In the rows, 128 means zero.
The rows of T fall into several groups, and each row is roughly a mix of its group's hidden directions.
T (123 x 12):
[[116  88 151 171 119  95  83 114 173 160 164 115]
 [117  97 161 171 141 181 104  89 122 116 177 108]
 [149  99  93 187  92  96 125 163 112  91 148 106]
 [115 132  88  81 101 151 141 146  72  72 116 126]
 [124 170 172 114 121 113 156  82 133  76 166 100]
 [163 136 132 139 126 137  74 146 169 190 139 169]
 [181 126 146  76 153  93 111 128 166  77 121 133]
 [108 119 108 166 113 186 131 143 183  78 142 142]
 [109  91 158 130  81  99 137 119 132 105 151  56]
 [168 152 154 135  70 161 114  79 125 108 112 166]
 [ 50 160 122 123 135 121 146 135  88 147  79 131]
 [165 150 118 109  80 138 130 210 117 118 124 149]
 [ 92  92 141 149  94 119 102 113 140  65 148  80]
 [118 168 158  88 124 132 165  50 123 139 124 139]
 [129 184 138 107 104 160 179 132  81 144 157 156]
 [ 90  87 160 123 163  91 116 145 135  75 131  83]
 [145 185 120 118 143 134 180 129  86  82 167 132]
 [197 119 151 153 165 148 177 147 119 121 161 144]
 [163 108 126 128  99 112 149  62 195 126 122 131]
 [ 99 110  89 140 158 155 155 184 155 101 101  88]
 [135 100 147 128 102 131 114 113  88  38 123 138]
 [118  80 145 122  66 100 135 108 129 135 135  63]
 [125 157 121 101 118 153 183 110 175 107  73 100]
 [ 73 136  91 111 121 139 119 170 137  56 128 125]
 [150 139 144 133 145  80 139  83 147  89 180  85]
 [ 96 159 140 107 155 143 199 143  77 102 126 126]
 [155 168  87 100  79 159 156 149 169 157 121 122]
 [129  56 129 124 176  75 146 107 110 130 144 107]
 [130 147 114  74  82 186 109 143 103 147 139 165]
 [156 151 180 111  97 136  96 176 156 171 129 156]
 [133  94 143 100 199  91 130 169 120  91 110 124]
 [158  90  67 112  95 116 155 117  84 164 114 109]
 [ 92 100 156 156 190 106 100 104  80 135 139 145]
 [186 107 131 152 131 150  97 115 133 144 191  85]
 [146 117 144 132  85 132  68  85 160 115 173 155]
 [117 105 161 138 134 135  76 160 173 191 146 136]
 [155 132 169  95 115  92 121  76 176 126 106  89]
 [145 149 171 122  85 138 144  61 142 136 133 178]
 [ 82 137 152 125  86 130 172  59  99 119 128 129]
 [127 124 112 122 123 133  91  91 144  39 136 100]
 [101 187  64 143 122 171 149 123 155 148 124 119]
 [ 84 142 130  76 153 111 110 178 145 182 125 144]
 [124 105 170 144 129 129  73 183 131 129 165 173]
 [143 116 100 122 128 141  78 115 141 107 147  44]
 [110 164 124  98 116 103  63 100 116 164 126  81]
 [153  63  92  88 127  97 156 170 121 126 153 119]
 [123 145 117 166 178  58 155 117 121 138  87 138]
 [165 139 121 136 111  74 195  96 103 151 106 123]
 [116 130 137 136  83 117 132  67  57 156 132 138]
 [179 143  68  95 167 153 122 157 109 151 124 153]
 [105 113 186 130 162 101  92 126 108 147 151 186]
 [170 117  81 100 132 130 135 121 101 187 181 120]
 [183 107 124 119 133 113 168 120  93  57 127 143]
 [122 184 113 125  94 184 114 166 165 164 140 137]
 [121 122 114 153 191 134 132 210 126 139 139 118]
 [ 82 180  84 152 132 170 138  98 113  93 111 110]
 [156 156 143 111 175  88 108 139  58 143 142 110]
 [161 185 102 100 116 155 138  77 110 116 120 174]
 [164 161  92 146 110 161 131 148 152  56 147 140]
 [ 94 139 159 122 122  96  61 115 114 171 149 168]
 [ 46 114 168 141 126 140 159 112 104 144 161 124]
 [152 183 145 109 110 122  81 119 176 108 148 173]
 [120  67 180 141 166 107  91 143 103 130 165 132]
 [ 90  77  98 120 169 135 120 159  83 121 173 117]
 [ 92 111  82 167 167  89 143 142 118  71 126 129]
 [112 154 114 101 134 165 184 163  68 127 108 147]
 [ 67 110 132 187 155 104 142  86 123 100 123 148]
 [103 156 181 143 132 112 170 132 116 118 198 108]
 [141 170 133 139 119  91 135  88 170 149  80 177]
 [169 153  98  76 172 130 121  78 136  93 141 113]
 [164 112 103 115  87 142 128 203 105 107 151 154]
 [129 127 163 159 129 110  83 179 160 140 146 186]
 [197 134 103 122 152 102 160 175 100  93 134 137]
 [103 143 143 122 107 170  74 116 152  58 143 128]
 [142 105  71 179  98 119  91  85 126 128 135 163]
 [103 144 202 160 152 122  77  99 125 126 116 151]
 [116 150 112  71  94 182 120 133 164 175 144 125]
 [127 145 118 135 157 102 131 166  72 198 131 104]
 [198 176 128 114 116  98 103 141 131 123 160 171]
 [148 139 160 203 162  91 123  96 127 151 115 153]
 [181  97 147 144 140 147 139 142 178  89 163 167]
 [105 108 123 177  88 181 144 122 169 168 149 143]
 [149 153 102 141 160 104 150 199  83 157 133 137]
 [208 152  95 134 120 116  90 146 153  91 133 129]
 [161 103 125 145 156  95 114 202 147 126 146  86]
 [ 95 139  96 177 127 133 123 184  84 144 151 167]
 [140 219 131 108 144 141 161 144 152 131  98 129]
 [115 109  94 103 129 133 167  81 111  80 116  70]
 [136 121 118  97  81 192 113 160  89  95 156 127]
 [135 126 105 101 101 128 118 202 175 151 151 162]
 [187 133 115 110 108 133  82 136 166 170  86 151]
 [173 145 102  77 130 130 130  99 119  91 175  84]
 [121 154 131  62 172 154 165 114 100 124 167 106]
 [159 176 114 149 173 151 158 188 121  98 140 134]
 [108 108 117 128 196 148  93 152 150 175 110 165]
 [ 83 145  91 172 111 177 126 171 165 115 135 146]
 [ 67 139 159 163 171 136  91  81 151 130 134 125]
 [145 141  98 142 111 106 160 159  95  54  95 117]
 [139  60 186 116 148 118 105 111 129 149 166 105]
 [122 100  97 188 153  74 162 101 105 147 145 136]
 [129 106 130 100  79 169 104 109 194 122 163 143]
 [121 101 152 135 116 140 102 144  78  45 137 129]
 [145 107 157  94 135  74 127  86  60 131 119 132]
 [134 182 102 159 149 110 146 170 142 190 110 144]
 [140 161 119 152  99 126 149 108  48 172 143 132]
 [140 142 187 123 113 159  93  78 149 178 133 147]
 [104 131  74  99 119  92 139 174 138  85 108 170]
 [139 117 140 111 166 118 208 148 116 103  82 142]
 [ 95  95  80 153 153  92 134 135 122  62 134 152]
 [138  73 151 162 112 138  92 134 134  74 173 154]
 [131 117 158 102 113 125 170 112 196 131  93 175]
 [152  89  87 127 142  88 111  67 141 100 132  89]
 [141 144  75 119 146 178 106 163 108 112  94 177]
 [153  95  96 108 148  87 124  66 139 109 136  79]
 [ 88 177  95 132  97 160 150 141 167  93  92 144]
 [122 125 139 193 109 103 156 179 105 151 176 135]
 [ 81 116 125 120 108 140 136  81 107  54 129  98]
 [125 103 129  76 127 152 113 150 141 156  48 119]
 [102 146 166  95 145  89 149 110  88 111  89 179]
 [ 45 132 144 123 107 131  94  96 133 104 107 163]
 [132  99 151 147 170  99 137 163  68 136 149 176]
 [100 130 141  83 181 101 150 138 118 119  69  91]
 [ 91 118  81 137 139 148 141 157 127 142 101  51]]

Here is one row of each group, with its name. Which group are the others in?
[186 136 126 165 103 120 145 197  97 101 125 127]  H
[191 174 136  82 110 131 105  96 162 104 119 122]  Z
[127 100 140 116 120 124  91 125 188  66 137 171]  S

[145 123  45 119 144 157 105  93 101 109 130 158]  Z
[ 92  95 107 155 104 131 109 114 125  55  85 117]  Z
[149  97 119 100 134 132 142  96 137 127 105  39]  S
[ 76  80 143 135 194  90 112 124 124 121 147 108]  H
[138 167 129  78  84 183 141 150 102 125  92 147]  Z
[106  91 110  86 154  70 143 184 148 117 126 112]  H
[175 129 115 118  94 147 157 125 210 110 121 138]  S
[169 144  60 149 104 143 133 145  82 113 159 155]  Z
[ 75 103 140 158 122 142  96 136 132  80 186 103]  Z
[126 186 169 155 123 127 129  87 152 138 127 190]  Z
[139 134  67  94 122 135 181  92 147 169 121 100]  H
